Named moves, each a turn or a mirror, and the order they were made in; the first pair answered
nidi:
-15; 1; 11; -21; 8; -21; 16; 22; 13; -23; -1; 40; -28; -11; -19; -16 -> -11; 5; 37; -11; -37; 8; 9; 15; 26; -15; 20; 29; -15; -28; 7; 2
30; 0; -7; -30; -5; -31; 18; -40; 23; 7; -6; -41; 17; -16; -41; -21 -> 32; 6; 11; -14; -26; -14; 12; -43; 28; 9; 5; -42; 18; -26; -25; -4
14; -15; -10; -15; 18; -18; -5; -22; -4; -7; -13; -14; 6; 18; -16; 1 -> 22; -15; 9; -3; -13; 7; -3; -24; -5; 3; 2; -24; 15; 3; 5; 22
19; 22; -2; -23; -5; -3; 15; 10; 31; 6; -3; -3; 1; 14; -11; -26 -> 21; 18; 12; -17; -21; 9; 12; 1; 31; 4; 7; -11; 6; 4; -3; -13
rolos:
4; -33; -31; -2; 11; -23; -22; -13; -39; 24; 6; -11; -28; 29; 3; 4 -> -32; -10; 1; 22; 10; 15; -54; 13; 0; 0; 11; -21; -18; 32; 8; 23
-9; 11; 12; 0; -15; 20; 3; 3; 1; 8; 2; 12; 3; 7; 14; 15 -> 7; -5; 2; -9; -10; -3; 10; -1; -12; 14; -1; 21; 1; 1; 18; 7
20; -16; 1; 3; -8; 24; 1; -1; -8; -4; 14; 12; -4; -5; 11; 1 -> 21; -16; 0; 9; -7; 26; 3; -2; -10; -8; 10; 6; -5; -3; 13; 5
9; 5; 24; 9; -14; 35; 2; 20; -5; 3; 5; 36; 3; -4; 26; 22 -> 32; -8; 7; -12; -10; 14; 16; 6; -27; 16; 7; 37; -2; -10; 30; 16
Bemam:
-1; 32; 32; 11; -30; 0; -7; 16; 58; -23; 10; 8; -9; -29; -39; -15 -> 32; -7; 32; 11; -56; 14; 11; 3; -10; 1; 40; 20; -6; -37; 11; 11
-26; 35; 7; -9; 16; -26; -5; -2; 50; -13; -5; -27; 1; 2; -43; -7 -> 2; 31; 45; 2; -39; 17; 11; -1; 44; 2; 20; -19; 12; -30; -1; 21
8; 5; 42; 10; -18; 22; -29; -6; 33; -12; 6; 3; 6; 13; 7; 10 -> 24; -23; 32; 5; -26; 29; -20; -13; -8; -2; 17; 16; 1; 22; 30; 16
Pairs:
Each pair is 2 to 3 moves apart.
-40; -1; -11; 11; 10; 4; -29; 30; -2; -6; 2; -1; -4; 5; 11; 16 -> -25; -1; 16; 10; -34; 3; -16; 13; 20; -1; 11; -17; 1; -20; 18; 16 : rolos Bemam nidi
6; -23; -34; -1; 9; -5; -19; -43; -18; 20; -6; -44; -1; 27; 8; 0 -> -11; 15; -16; -1; 11; -20; -17; -28; 34; 1; -20; -37; -2; 14; -36; -11 : Bemam Bemam nidi
-30; 1; -17; 7; 23; 2; -17; -1; 9; -11; -20; -18; 4; 21; -7; -5 -> -5; 5; 21; 14; -26; 34; -5; 6; 9; 3; 9; -2; 8; -4; 25; 19 : Bemam Bemam
-35; 34; 17; 29; -20; 9; -54; 30; 7; -18; -1; -13; 21; 19; -22; 0 -> -7; 27; 35; 31; -38; 15; -41; 30; 9; -25; 18; 2; 24; 4; -3; 12 : nidi Bemam
29; -14; -13; -28; -4; -21; 41; 26; -24; 10; 10; 59; -18; -1; 0; 12 -> 22; -20; -30; -25; 24; -28; 32; 22; -31; 13; -1; 40; -8; 16; 0; 14 : nidi Bemam
-22; -4; 8; 11; -7; 24; -31; -21; 5; 10; 4; -60; 38; -5; 16; 7 -> -8; 2; 29; 7; -35; 30; -10; -15; 18; 15; 27; -35; 34; -24; 23; 11 : nidi Bemam Bemam
-1; 23; 20; 0; -13; 2; 0; 20; 20; 3; 6; 26; -16; -23; -30; -13 -> -29; 10; 18; 21; -8; 27; -19; 34; -9; 12; 14; 28; -15; -6; -4; 10 : Bemam Bemam rolos
4; -35; -29; -25; 23; -32; -6; -31; -68; 38; -18; -11; 6; -2; 41; 16 -> -29; 7; 41; -3; -33; 10; -36; -33; 11; 25; 1; -57; 26; -26; 47; 24 : Bemam nidi
-28; -11; -35; 11; 26; -28; -26; 5; -33; 4; -9; 6; -11; 25; 19; -20 -> 5; -5; -35; -3; 25; -55; 1; -22; -31; 12; -10; 8; -16; 10; -1; -27 : rolos Bemam rolos
-23; 12; -2; 10; 32; 2; -17; 31; 11; -17; -22; 1; -5; 22; -4; 12 -> 9; -7; 21; 9; -27; 23; -6; 1; -8; 0; 11; -8; 10; 0; 33; 27 : rolos nidi
-18; -19; -21; 17; 9; 27; -31; 24; -34; -8; 2; -10; -1; 39; 45; 14 -> -34; 19; -18; 3; 28; -16; -30; 16; 35; -33; -12; -18; -8; 28; -23; -24 : Bemam rolos Bemam
20; -16; 1; -20; 22; -11; 23; -14; -37; -7; 6; 35; 8; 10; 16; -15 -> -14; -5; 25; 3; 20; 26; -1; 13; -18; -16; 16; 26; 22; 15; 34; 12 : rolos Bemam
-3; -16; 22; 5; -28; 10; -14; -18; 11; 14; 7; -44; 16; -2; 19; 12 -> 11; 7; 31; -3; -39; 6; 6; -14; 28; 0; 17; -14; 4; -18; 4; 9 : nidi Bemam Bemam
33; 2; 9; -11; -42; -2; 22; -38; 12; 5; 18; -26; 16; -34; 0; -6 -> 28; 11; -4; -28; -15; -30; 29; -34; 30; -5; 3; -18; 6; -28; -35; -30 : nidi Bemam
-20; 13; 6; 8; 29; -2; -14; 42; 14; -22; -7; 27; -15; 12; -25; -7 -> 8; -4; 30; 19; -35; 29; 2; 15; 2; 2; 27; 11; -3; -16; 15; 17 : rolos nidi
4; 6; 23; 22; -45; 40; -2; -5; 7; 19; 17; -2; 15; -8; 1; 9 -> -8; 9; -30; -10; 13; -19; -3; -18; 0; 11; -19; -8; 3; 13; -52; -21 : rolos Bemam Bemam
-25; -8; -80; -2; 41; -31; 2; -1; -12; -7; 4; 3; -15; 49; -73; -7 -> -10; 18; -41; -6; 20; -40; 23; 14; 30; -16; 12; 44; -21; 10; -88; -12 : Bemam Bemam nidi
-16; -12; -34; -39; 14; -51; -4; -19; -35; 7; -9; -13; 23; 40; -30; -35 -> -53; 24; 44; 7; -42; 31; -33; 6; 32; -7; 21; -8; 40; 15; 8; 5 : rolos Bemam
7; 2; 28; 1; -18; 28; -6; -10; 17; 9; 13; -9; 17; -15; 31; 23 -> -29; -4; -14; -4; 37; 6; -26; 1; 3; -5; -16; -27; 12; 22; 12; 19 : Bemam Bemam rolos
-42; 4; 20; 34; -2; 51; -24; 31; 3; -4; 8; 14; -2; 20; 25; 25 -> -54; 10; -13; 12; 48; -1; -24; 29; 22; -25; -32; 0; -11; 31; -26; -16 : rolos Bemam rolos
-30; 31; 36; 18; 10; 10; -37; 8; 52; -3; -4; -33; 17; 1; -4; 21 -> -17; 40; 18; 1; 23; -31; -12; -8; 64; -3; -4; -35; 8; -11; -41; -2 : rolos Bemam rolos
-30; 54; 42; 37; -22; 0; -34; -2; 67; -28; 12; -42; 29; -19; 17; 25 -> -35; -6; -62; 7; 57; -46; -37; -14; -23; -3; -30; -50; 12; 46; 19; 4 : Bemam Bemam Bemam
